Each row is where one point has got to under a steady rotation. How many steps took it there?
The counts run from 0 to 749.
[-2.04  0.05 -0.44 -2.48 -0.33 -1.31 -4.10 -2.10 -1.34 -1.66  2.82 -0.43
 -1.01 -0.06  0.75  0.32 -0.97 -2.09  1.01  0.67  2.99 -0.21 -0.54 -1.05
  3.29 -0.72 -1.22 -0.82 -1.63  0.96 -1.20 -1.38 -1.46  1.76 -1.12  2.91
  2.19 -4.58  2.20  0.69 -5.11 -2.69  2.14 -0.67  1.44 -2.75  0.01 -0.85
 -0.20  1.50  2.60  1.25 -0.65 -0.78 -0.48  0.71  0.41  0.13 -2.67]
374
[-2.65  0.08  0.04 -3.44  0.34  0.16 -3.28 -2.35 -1.45 -1.67  3.67  1.14
 -1.39 -0.49  1.75  0.90 -0.09 -1.29  1.26  0.87  0.19 -1.35 -0.03 -0.01
  1.62 -0.82 -0.40 -1.64 -0.59  2.48 -1.65 -0.48 -1.06  1.60  0.33  2.73
  0.84 -2.65  2.48 -0.10 -6.58 -3.30  2.64 -0.08  2.76 -3.06  1.15 -0.35
 -0.34  1.45  1.23  0.51  1.31 -0.37  0.56 -0.52  2.04  0.69 -3.29]
510
[-1.43  0.73  0.17 -0.33 -0.56  0.34 -4.05 -2.10 -1.13 -1.12  2.70 -0.68
 -1.28 -1.40  0.07 -0.80 -0.63 -2.41 -0.85  1.71  2.06 -0.90  0.40 -0.69
  2.62 -1.77 -1.13 -0.21  0.50  0.39 -0.65 -2.30 -2.50 -0.54 -1.24  2.96
  2.53 -4.31  2.76  0.08 -6.29 -3.33  1.38  0.46  1.71 -1.84  1.18 -2.26
 -0.22  1.87  0.84  0.84  0.63 -0.24  0.51  0.27  0.73 -0.33 -2.66]
225
[-1.23  0.91  1.14 -1.37 -0.83  1.97 -1.65 -1.49 -2.78 -0.04  3.38 -0.02
 -1.34 -0.87 -1.66 -0.46 -0.74 -3.49  0.60  1.01  1.09 -2.00 -0.10  0.90
  3.35 -0.29 -0.66 -1.03  0.13  1.22 -1.27 -1.92 -3.36 -0.79  0.04  3.94
  0.57 -2.76  2.29 -0.76 -5.65 -2.37  2.03 -1.25  1.71 -1.47  1.63 -2.74
  0.50  1.81  1.31  0.62  0.04  0.26 -0.18  0.48  0.44 -0.73 -4.13]
449
[-3.58 -0.71  0.52 -4.59 -1.61  1.61 -2.37  0.47 -2.25  0.14  4.54 -1.44
 -1.44 -0.50 -0.34  0.20 -0.16 -2.76  1.09  1.45  1.07 -0.10 -0.69 -0.05
  4.22 -0.65  0.37  0.33 -2.03  0.44 -1.78  0.41 -0.90  1.48 -1.18  4.12
 -0.09 -3.64  1.01  0.00 -3.72 -3.29  1.58 -1.60 -0.35 -0.60  1.15 -0.28
 -0.62 -0.67  0.50  1.84  0.51  0.74  0.33  1.31  0.60  0.03 -2.96]
700
[-4.01  0.06 -0.17 -3.51 -2.50  0.76 -3.14  0.13 -1.63 -1.46  4.21 -0.84
 -0.05 -0.27 -0.14  0.86 -0.70 -1.14  1.61 -0.51  1.85 -0.76 -0.26  0.04
  2.91 -1.22 -0.20 -1.04 -1.92  0.62 -0.95 -0.72 -0.90  0.58 -1.25  3.79
  1.33 -2.78  2.90  0.27 -4.93 -3.68  2.78 -1.85  1.05 -2.04  0.02 -0.18
 -1.06 -0.33  1.07  3.20  0.61  0.57  1.46  1.20  1.23  0.22 -2.70]
496
[-0.92 -0.18  1.02 -2.45  1.18  1.41 -3.65 -1.39 -2.22  0.23  3.00 -2.04
 -1.83 -1.16  1.11 -0.87  0.05 -3.05  0.18  2.73  2.00 -0.17  0.28 -1.00
  4.19 -1.23 -0.40  0.51  0.29  0.38 -1.70 -0.16 -0.60  1.56 -0.34  2.97
  0.82 -4.13  0.21  1.62 -4.04 -3.66  2.37  0.25  1.93 -0.81  3.00 -1.54
  0.49  1.16  2.42 -0.87  0.99  0.89 -0.75  1.19  0.63 -0.11 -2.92]
110
[-1.70 -0.25 -0.18 -3.23  0.76 -0.44 -2.96 -2.10 -1.86  0.31  3.43  0.57
 -2.37  0.36  0.57 -0.11 -0.29 -2.44  0.97  0.71  2.29 -0.36 -1.39  0.51
  4.01 -0.57  0.15 -0.12 -0.68  1.06 -2.58  0.39 -1.07  1.28 -0.21  2.87
 -0.28 -5.14  0.83  0.32 -4.55 -2.96  2.43 -0.81 -0.73 -1.87  1.45 -1.30
 -0.51  1.24  2.72  1.17  0.20 -0.56 -1.46  0.37  1.06 -0.02 -3.76]
387
[-1.42 -0.69  1.15 -3.58 -1.34  0.71 -3.08 -0.53 -1.89 -1.00  3.53 -0.28
 -1.14 -2.90  0.18 -0.09 -0.61 -1.52  0.59  1.76  2.54  0.13 -0.79 -1.66
  2.96 -2.41 -0.17  0.56 -0.85 -0.35 -1.09 -0.10 -0.32  0.46 -0.93  4.09
  1.01 -3.60  2.37  1.38 -4.10 -3.88  2.41  0.08  1.17  0.19  2.40 -0.65
  0.28  0.32  1.96  0.67  1.23  1.42  1.67  1.62 -1.32 -1.03 -2.75]
270
[-1.76 -1.44 -0.29 -3.32  0.05 -0.28 -2.98 -1.19 -2.28 -0.58  3.81  0.84
 -2.23  0.87  0.81 -0.23  0.18 -1.83  1.59  0.15  1.59 -0.39 -1.27  0.82
  3.15 -0.05  0.62 -0.32 -0.51  1.80 -3.11 -0.71 -1.74  1.91  0.30  2.25
 -0.57 -4.66  0.84  0.27 -4.93 -3.40  2.05 -0.96 -0.80 -1.93  1.29 -0.45
 -1.36  0.62  2.94  0.47  1.12 -0.71 -1.73  0.03  1.22  0.47 -3.51]
388
[-1.67 -2.01  1.02 -4.03 -2.23  1.20 -3.07 -0.11 -1.73 -1.54  3.40  0.19
 -0.50 -3.26  0.64 -0.73  1.40 -2.75  0.13  0.99  0.17 -0.98  0.07 -0.05
  1.85 -0.41  1.60 -0.53 -0.30  1.19 -2.11 -1.10 -1.71  0.68 -0.30  3.98
  0.40 -3.47  2.66 -0.12 -6.09 -3.21  1.73 -1.01  0.92 -0.19  2.17  1.18
 -1.24  0.46  0.42  0.67  1.61  0.09  0.66  0.01 -0.20  0.25 -1.71]
274
[-2.08  0.21  0.36 -2.39  0.81  1.26 -2.14 -1.41 -2.93 -0.27  2.06  0.89
 -2.19 -0.93 -0.25 -0.50  0.26 -3.02  0.59  1.40  0.56 -1.74 -1.06 -0.02
  2.74  0.08 -0.06  0.25  0.90  1.76 -1.25 -1.62 -3.30  1.01  0.42  4.01
  0.08 -2.85  1.76  0.19 -5.49 -3.85  2.18 -0.06  0.83 -1.20  2.77 -2.53
  0.15  1.84  2.03 -0.94  1.94 -0.80 -1.75 -0.65  0.44 -0.62 -3.43]
595
[-0.23 -0.59  1.60 -1.61 -0.68  1.10 -3.79 -1.38 -1.46 -0.11  2.59 -1.72
 -1.59 -1.84  0.60 -1.40  0.43 -3.31 -0.58  2.43  2.56  0.22  0.69 -0.58
  3.90 -1.18  0.27 -0.07  0.25  0.20 -2.58 -1.46 -1.43  0.53 -0.59  3.35
  1.37 -5.24  1.13  1.64 -4.78 -3.02  1.87 -0.34  0.94 -0.02  2.68 -1.27
  0.09  1.65  2.28  0.27  0.25  0.84 -0.48  1.62 -0.31  0.24 -2.04]
398
[-3.41 -0.43 -0.65 -4.41 -0.77  0.23 -4.07 -0.34 -0.56 -0.69  2.85 -0.92
 -1.16 -0.54  1.99  0.68  0.76 -2.60 -0.59  1.14  1.43 -1.49 -0.41  0.24
  3.27 -1.26  1.20  0.12 -0.66  0.80 -1.14  0.37 -0.24  2.07 -1.09  3.01
  0.98 -3.33  1.43  0.62 -5.13 -4.00  1.91 -1.23 -0.12 -1.82  1.06 -0.86
 -0.56 -0.19  0.45  1.97  1.39  0.83  0.34 -0.33  1.86  1.44 -1.94]
490
[-1.63 -1.32  0.57 -4.38 -1.02 -0.12 -4.03 -0.99 -1.39 -0.66  2.85 -1.55
 -1.12 -0.59  1.47 -0.09  0.80 -3.01  0.68  1.30  2.20 -0.15  0.41 -0.96
  4.16 -0.66  0.83  0.07 -1.14  0.48 -2.79 -0.24  0.19  2.54 -0.82  2.99
  1.13 -4.78  0.61  1.82 -4.51 -3.04  2.84 -1.32  1.09 -0.86  1.17  0.67
 -0.33  0.65  2.17  0.93  0.04  0.94 -0.53  1.19 -0.07  0.77 -2.23]
547
[-1.34  0.97  1.67 -3.90 -2.15  1.98 -3.18  0.45 -2.27  0.10  4.12 -1.59
 -1.89 -0.81 -0.43 -0.22 -0.01 -3.04 -0.22  0.95  1.75 -0.69  1.00  0.37
  4.30 -0.94  0.66 -0.69 -0.95  0.64 -2.31 -1.41 -1.58  0.85 -0.32  4.74
 -0.51 -2.67  1.02  1.49 -3.70 -2.93  2.84 -1.52  2.21 -0.63  1.18 -0.67
  0.40  1.61  0.84  1.62 -0.19  1.86 -0.38  1.65  1.66 -0.23 -2.33]
47
[-2.62 -0.53  0.69 -3.29 -0.73  0.29 -2.54 -1.48 -1.86 -0.53  1.91 -1.31
 -1.19  0.76 -0.32  0.20  0.39 -3.61  0.48  0.93  1.02 -1.09  0.48  1.06
  3.85  1.32  0.44 -1.46 -1.45  2.16 -1.98 -1.03 -2.27  2.72 -0.45  3.31
  1.27 -2.87  0.84  0.65 -4.77 -2.37  1.77 -1.47  1.50 -2.56  0.69 -2.10
 -0.37  1.63  3.44  0.65  0.10 -1.43 -1.42 -0.17  1.24  1.30 -2.61]
23
[-2.22  1.30  0.77 -2.60  0.57  0.95 -1.74 -2.19 -2.72 -0.16  3.43  0.70
 -1.38 -0.67 -0.93  0.69 -1.35 -2.14  0.95  1.16  1.25 -1.23 -0.66 -0.15
  2.91 -0.36 -1.42 -0.46 -0.59  1.33 -0.68 -0.43 -2.15  0.44  0.35  4.30
  0.81 -2.53  1.75 -0.05 -4.71 -3.60  2.32 -0.38  2.42 -2.01  1.69 -2.82
  1.31  1.15  2.16 -0.05  0.71  0.25  0.22  0.63  0.26 -0.92 -4.44]
302
[-0.74  0.21  0.35 -1.71  1.49  1.17 -2.96 -2.38 -1.91  0.89  3.75 -0.56
 -2.74 -0.53  0.42 -1.10 -0.67 -3.04  0.75  1.63  2.42 -0.72 -0.81  0.16
  3.57 -0.90 -0.25 -0.01  0.48  0.70 -1.93  0.32 -1.13 -0.04 -0.12  2.56
  0.61 -4.51  0.88  0.19 -4.84 -3.80  2.76  0.42  1.33 -1.58  2.83 -2.73
  0.28  0.76  2.38  0.03  1.12 -0.22 -0.13  0.64  0.34 -0.62 -3.76]
385
[-2.04 -1.26  1.06 -4.70 -1.15  0.69 -3.19 -0.11 -1.28 -1.29  3.64 -0.94
 -1.12 -1.01  1.58  1.03  0.51 -1.56  0.20  1.33  1.08  0.11  1.07  0.56
  2.18 -1.29  1.24 -1.44 -0.89  1.54 -2.65 -0.60 -0.06  1.91  0.40  3.63
  0.24 -1.81  1.33  1.91 -4.76 -3.80  2.87 -0.85  2.12 -1.44  1.55 -0.34
  0.17  0.22  3.00  1.14  1.77  1.19  0.96  1.10  1.52  1.54 -1.87]
337
[-0.72 -0.37  0.22 -1.51 -0.22  0.11 -3.27 -2.31 -1.93 -1.53  1.36 -0.11
 -0.83 -1.25  0.93 -0.71  0.70 -2.92 -0.58  1.50  1.29 -1.36  0.54  0.37
  1.98 -0.50  0.15 -0.87  0.83  1.80 -1.36 -2.48 -2.82  0.61 -0.07  3.38
  1.74 -3.28  2.72  0.81 -6.42 -3.52  2.24  0.19  1.51 -1.76  2.29 -2.61
 -0.34  1.72  3.16 -0.65  1.96 -0.95 -0.41 -0.40 -0.08  0.84 -2.27]
19
[-1.22  0.52  0.69 -2.15 -0.30  2.07 -1.34 -1.38 -3.09  0.66  3.11 -2.10
 -1.23  0.81 -0.82 -0.08 -0.68 -3.47  0.34  0.55  2.29 -1.26  0.96  1.22
  4.32 -0.20  0.24 -1.31 -0.28  1.14 -1.12 -0.54 -1.08  0.65 -0.07  2.92
  1.10 -3.21  1.01  0.54 -4.20 -3.47  2.55 -1.68  1.28 -2.05  1.60 -3.23
  0.76 -0.10  2.85  1.34  0.09  0.82 -0.41  1.71  0.94  0.12 -3.57]
175
[-4.79 -0.09 -0.18 -4.03 -1.59  0.00 -3.03 -0.40 -1.71 -1.32  2.46 -0.15
 -0.14 -0.55  0.04  1.37  0.35 -2.25  0.63  1.12  1.11 -1.47 -0.60 -0.91
  3.52 -0.95 -0.30  0.58 -1.96  0.85 -0.56 -0.71 -1.92  1.99 -1.44  4.08
  1.44 -3.89  2.07  0.28 -5.67 -2.70  0.71 -1.19 -0.60 -2.23  0.53 -0.24
 -1.02  0.66  0.71  1.55  0.43  0.45  0.16 -0.50  0.60  1.17 -2.94]
285
[-1.83 -0.23  0.69 -3.11 -2.00 -0.17 -2.74 -0.74 -1.56 -1.10  4.05  0.49
 -0.64 -1.85  0.26  0.54 -0.56 -1.70  0.02  0.30  2.38  0.06 -0.61 -1.22
  3.33 -2.34 -0.34  0.05 -0.69 -0.26 -1.54  0.00 -0.27 -0.12 -1.24  4.26
  1.54 -4.72  2.84 -0.04 -5.37 -2.76  1.59 -1.12  0.40 -0.70  1.40  0.00
 -0.17  0.41  0.65  1.99  0.24  2.76  1.46  1.74 -0.16 -0.21 -3.65]
706
[-1.71  0.82  0.65 -2.55 -1.22  1.21 -3.96 -1.29 -1.65 -1.22  3.28  0.67
 -1.88 -2.51 -0.42 -1.37 -0.62 -2.78  0.57  1.42  0.47 -1.32 -0.47 -0.06
  2.39 -0.41  0.60 -0.38 -0.40  0.95 -0.87 -1.98 -3.27 -0.15 -0.87  3.81
  1.27 -2.70  3.32 -0.35 -5.33 -2.61  2.52  0.41  2.75 -1.04  1.65 -0.91
 -0.49  2.65 -0.13  0.12  0.55 -1.59 -0.26 -0.30  1.10 -1.15 -2.39]
653
[-2.32 -0.84 -1.00 -3.74 -1.62  1.03 -3.86 -0.46 -1.51 -1.47  3.40 -0.50
 -0.10 -1.33  2.10 -0.07  0.42 -2.44  0.02 -0.42  1.23 -2.02 -0.05 -0.14
  2.24 -1.50  1.19 -0.78  0.45  1.04 -0.47 -0.94 -0.34  0.67 -1.11  2.16
  1.57 -3.14  2.31 -0.38 -6.25 -4.17  2.75 -1.34  1.46 -1.93  1.16  0.13
 -0.59 -1.07  0.11  2.13  1.48  1.00  0.53  0.36  1.24  0.75 -1.54]
638
[-1.14 -0.42  1.62 -2.63 -0.19  1.24 -3.76 -1.05 -1.99 -0.43  3.25 -1.92
 -1.85 -1.79  0.39 -0.21 -0.51 -2.75  0.31  2.72  2.33  0.47  0.36 -1.52
  4.07 -1.59 -0.59  0.11 -0.69  0.28 -1.82 -0.79 -0.38  1.67 -0.35  3.49
  1.02 -3.90  0.60  2.50 -3.72 -4.03  2.40  0.31  2.18 -0.64  2.14 -0.69
  0.36  1.18  2.78  0.01  0.97  1.43  0.21  2.02 -0.31 -0.16 -2.29]
545
[-3.93 -0.73  0.46 -3.90 -2.01  0.63 -2.34 -1.03 -0.86 -0.76  2.99 -0.54
  0.14 -0.64  0.34  0.13  1.04 -3.66 -0.60  1.46 -0.20 -1.52  0.59  0.15
  3.21  0.61  0.54 -0.63 -1.20  1.73 -1.09 -0.68 -1.67  1.27 -0.96  3.57
  0.92 -3.67  1.76 -0.60 -6.14 -2.28  1.04 -1.81  0.22 -2.17  1.23 -0.84
 -0.74  0.54 -0.24  1.56  0.22 -0.10  0.62 -0.95  1.20  2.00 -2.86]
573
[-0.75  0.59  0.11 -0.94  0.69  0.67 -2.62 -2.11 -3.07 -0.70  3.80  0.57
 -2.01 -0.89  0.28 -0.57 -1.85 -1.28  1.56  1.09  2.83 -0.08 -1.12 -0.40
  2.68 -1.60 -1.46 -0.44  0.48  0.91 -1.82 -1.27 -1.99  0.03 -0.05  2.63
  0.43 -4.14  1.83  0.77 -4.46 -3.75  2.48  0.06  2.13 -1.30  1.74 -1.27
  0.13  1.33  2.97  0.01  1.42  0.25 -0.48  1.70 -0.08 -1.62 -4.14]
97
[-3.49 -1.73 -0.40 -3.49 -1.27  0.04 -3.44 -1.38 -1.60 -2.48  1.73  0.16
 -0.28 -2.09  0.86  0.01  0.24 -2.62  0.94  1.29  1.10 -1.29 -0.58 -1.00
  1.85 -0.36  0.55 -0.22 -1.12  1.41 -0.14 -0.72 -1.49  2.09 -1.15  3.28
  1.92 -3.12  2.98  0.14 -5.85 -3.88  1.94 -0.27  1.22 -1.95  1.63 -0.62
 -0.84 -0.42  1.95 -0.24  1.90 -1.56  0.56 -0.68 -0.84  0.89 -1.62]
146
[-3.50 -0.99 -0.74 -3.15 -1.42 -0.01 -2.03 -0.86 -3.06 -1.27  3.15  1.78
 -0.87 -0.28 -0.42  0.61  0.05 -1.97  1.62 -0.68  0.51 -1.66 -1.42  0.11
  2.20  0.13  0.39 -1.10 -0.73  2.05 -1.09 -1.50 -2.88  1.23  0.15  3.54
  0.38 -2.93  2.69 -1.02 -5.99 -2.75  2.28 -2.22  0.62 -2.25  0.92 -0.89
 -0.98  1.01  1.55  1.03  0.54 -0.92 -1.00 -0.19  0.78  0.00 -3.82]
11
[-3.14  0.21  1.42 -3.84 -0.77  2.01 -3.37 -0.57 -1.48 -0.17  3.21  0.05
 -1.60 -3.02 -0.33 -0.28  0.35 -3.00 -0.15  2.97 -0.08 -1.21 -0.38 -1.22
  2.91 -1.17  0.12  1.02 -0.65  0.60 -0.88 -0.69 -2.07  0.82 -0.79  4.71
  0.50 -2.96  2.20  0.34 -4.92 -3.36  1.89  0.25  1.64 -0.04  2.35 -1.02
  0.21  1.68 -0.41 -0.50  1.36  0.18  0.21 -0.20 -0.07 -0.38 -2.33]
423
[-2.03 -0.38  0.51 -0.86 -1.32  1.69 -3.36 -2.02 -2.08 -2.28  3.51 -1.27
 -0.67 -1.85 -0.36 -1.01 -0.68 -2.23  1.33  1.23  1.14 -0.98  0.83 -0.56
  1.62 -0.14 -0.58 -1.70 -0.33  1.65 -0.79 -2.97 -2.92  0.40 -0.51  2.29
  2.23 -2.87  2.75  0.48 -6.07 -3.28  2.47  0.29  3.96 -2.43  1.05 -0.31
 -0.22  1.05  1.57  0.37  1.59 -1.21  0.75  0.60  0.61  0.04 -2.15]
83
[-0.62 -1.56  0.15 -1.70 -0.46  0.37 -3.37 -2.40 -2.29 -1.84  3.62 -0.71
 -0.95 -0.48  0.80 -0.63 -0.57 -2.01  2.27 -0.03  2.42 -0.15  0.00  0.40
  1.92  0.33  0.49 -2.74 -0.64  2.11 -2.28 -1.51 -1.21  1.14 -0.02  1.59
  1.59 -3.69  1.96  0.64 -5.61 -3.42  2.95 -0.63  2.94 -2.61  1.28  0.21
 -0.45  0.11  4.09  0.77  1.07 -1.32  0.17  1.15  0.20  0.47 -2.56]
670
[ 0.19 -0.48  0.16 -1.95 -0.77  1.86 -2.45 -0.66 -3.67 -0.55  3.54 -0.46
 -0.99 -0.95  0.57 -0.60 -0.05 -1.81  0.96 -0.51  2.48 -1.32 -0.35  0.83
  2.11 -1.76  0.67 -1.11  2.00  0.95 -1.55 -1.81 -1.37  0.10  0.75  2.65
  0.49 -2.96  1.70  0.64 -5.22 -4.80  3.37 -1.03  1.54 -1.03  2.55 -1.27
  0.14 -0.78  2.81  0.68  2.38  1.89 -0.04  1.68  0.10 -0.77 -2.90]
326
